In the data rows, 128 means zero.
The same things were measured in two ways. The second way is not exact.
Here are some of them measured both ways, the first way above the second, with a blank line after each pair.
[105 217 136 151 134 153 116 133  98 111  46 124 115 134 135 173]
[152 132 151 123 106  96 188 191]

[181 117 161 146 134  75 129 100 103 132 142 107 127  98 123 112]
[152 135 114 150 136 146  99 107]

[119 166 118 130 138 167  98 163 176 101 125 194 133 163 118 175]
[105  95 126 120 142 109 172 169]

[128  64 111 114 109 138 156  94 120 148 182  98 120 137 136 120]
[119 106 126 120 133 149 114  64]

[116 198 122 142 142 180  92 129 138 102  76 166 127 172 114 172]
[127 107 127 126 127 109 205 186]

[100  89  93  96 113 124 150 139 170 147 167 140 128 135 148 110]
[ 90 122 134 119 125 116  92  89]

[133 188 153 152 131 108 130 133  82 110  57  90 121 102 129 121]
[167 169 133 139 108 116 141 171]

[152 129 169 136 131  78 152 112  62 112 106  82 116  85 121  67]
[170 183 119 154 100 152 113 122]

[106  80  98 109 112 145 153 106 140 148 183  98 132 135 136 105]
[116 118 138 130 129 148 105  63]

[122  72 114 118 110 137 151  98 119 151 169  93 116 138 130 112]
[122 117 119 120 127 150 113  73]

[140  88 125 131 124 124 146  73 108 148 170  94 120 130 109 123]
[137 102 121 137 124 157 115  81]

[120 141 116 120 144 165  30 164 186 116 123 189 138 166 127 195]
[ 87 111 136 122 180 102 167 184]

[117 135 114 117 138 148 116 171 191 117 131 189 135 170 119 177]
[ 78  95 113 107 143 106 144 159]

[113  72 104 109 108 149 151 107 124 161 175 102 119 139 141 121]
[120 110 137 112 127 146 111  76]

[ 98  78 103 101 109 127 156 124 149 135 168 115 126 131 142 101]
[100 133 137 127 125 130 102  83]

[146 134 157 146 133  77 147 108  67 116 101  74 125  80 103  73]
[173 177 121 160 100 153 106 133]

[137  77 126 132 115 130 148  93 111 157 179  87 113 132 115 106]
[137 114 119 123 124 170 102  70]

Now 12 new things, measured the second way only, each followed by its number:
[143 115 120 115 133 163 121  91] 0
[165 148 148 143 109  99 163 188] 1
[134 121 132 113 122 144 115  72] 2
[157 170 125 145 110 127 128 147] 3
[146 130 116 140 139 150 109 116] 4
[125  98 126 117 134 109 182 187] 5
[ 87  99 120 120 133 112 145 155] 6
[153 180 122 149 114 165  97  96] 7
[108  94 130 104 143 104 174 175] 8
[150 120 141 131 114  92 193 187] 9
[168 175 134 152 101 137 110 142] 10
[152 102 128 121 139 150 116  91] 11
A few of them come next, measured the first way, each followed by the number of its row above:
[165  97 147 144 124 111 135  91  92 149 165 102 130 113 132 140] 11
[152  98 163 129 134  77 145 107  72 124 143  79 123  96 127  61] 7
[132  77 113 119 111 133 154  99  97 153 170  99 120 133 132 113] 2
[125 214 119 150 140 155 112 144 110  96  66 130 125 145 128 190] 9
Now 12 new things, measured the second way only, each followed by its number:
[169 177 133 148 102 131 137 157] 0
[155 112 117 124 136 165 111  91] 1
[ 86 108 131 116 151 103 119 146] 2
[ 76 118 135 123 143 115 103 127] 3
[ 84 122 130 121 138 105 103 133] 4
[161 145 141 138 110  95 182 176] 5
[152 180 121 156 118 159 103 116] 6
[159 141 144 146 120 100 183 187] 7
[156 124 127 138 134 149 113 105] 8
[105 129 130 113 123 128 103  88] 9
[101 139 107 125 135 119 112 137] 10
[136 109 131 116 135 100 205 189] 11
A few of them come next, measured the first way, each followed by the number of its row above:
[138 173 161 145 138  94 140 119  67 113  71  86 122  91 129  99] 0
[163  95 148 153 125 115 138  93  99 152 173 100 127 122 114 118] 1
[147 106 163 134 131  71 134 105  69 119 124  81 122  90 120  74] 6
[107 111 100  94 138 136 117 167 197 135 160 179 147 140 142 128] 3
Now 12 new things, measured the second way only, each followed by its number:
[107  96 114 110 149 107 168 177] 0
[ 81 113 123 117 147 107 106 141] 1
[168 167 133 150 108 118 156 163] 2
[116 122 120 116 139 114 168 172] 3
[ 93 123 140 114 140 114  90 109] 4
[152 124 142 122 120 100 186 187] 5
[101 119 140 129 140 105  82 116] 6
[ 82 125 138 132 145 107  82 110] 7
[ 99 129 132 136 108 129  93  88] 8
[140 100 136 115 120 107 202 206] 9
[143 104 132 126 117 103 194 189] 10
[151 141 114 138 151 146 107 123] 11
A few of them come next, measured the first way, each followed by the number of its row above:
[109 110 109 105 136 144 124 166 197 131 134 179 141 139 133 129] 1
[117 209 131 154 135 164 108 137 110 106  61 136 127 139 129 169] 5
[126 163 119 128 142 167 100 159 179 114 106 185 141 169 120 173] 0
[131 190 150 149 129 116 125 121  78 105  53  94 125 107 131 116] 2
Now 12 new things, measured the second way only, each followed by its number:
[147 110 114 128 132 173 126  80] 0
[ 91 108 118 120 148 108 122 146] 1
[148 118 118 133 149 164 112  97] 2
[170 182 129 154 101 124 137 158] 3
[148 152 115 137 124 144 101 123] 4
[124 109 124 110 126 160 105  78] 5
[120 129 145 112 130 142  93  66] 6
[101 144 129 129 114 128  80  83] 7
[151 122 121 135 138 157 112  96] 8
[ 92 154 129 120 124 130  78 102] 9
[135 117 122 118 134 153 112  75] 10
[ 78 131 133 116 124 102  92 116] 11
A few of them come next, measured the first way, each followed by the number of its row above:
[118 114  95 114 139 149 108 166 196 127 147 191 140 147 126 142] 1
[100  79  90  98 114 124 149 146 162 142 177 143 124 121 141  73] 7
[154  83 140 135 119 137 142  86  94 142 172  84 112 132 114 118] 0
[129  74 127 120 109 129 151 101 112 163 175  85 115 139 117 132] 5
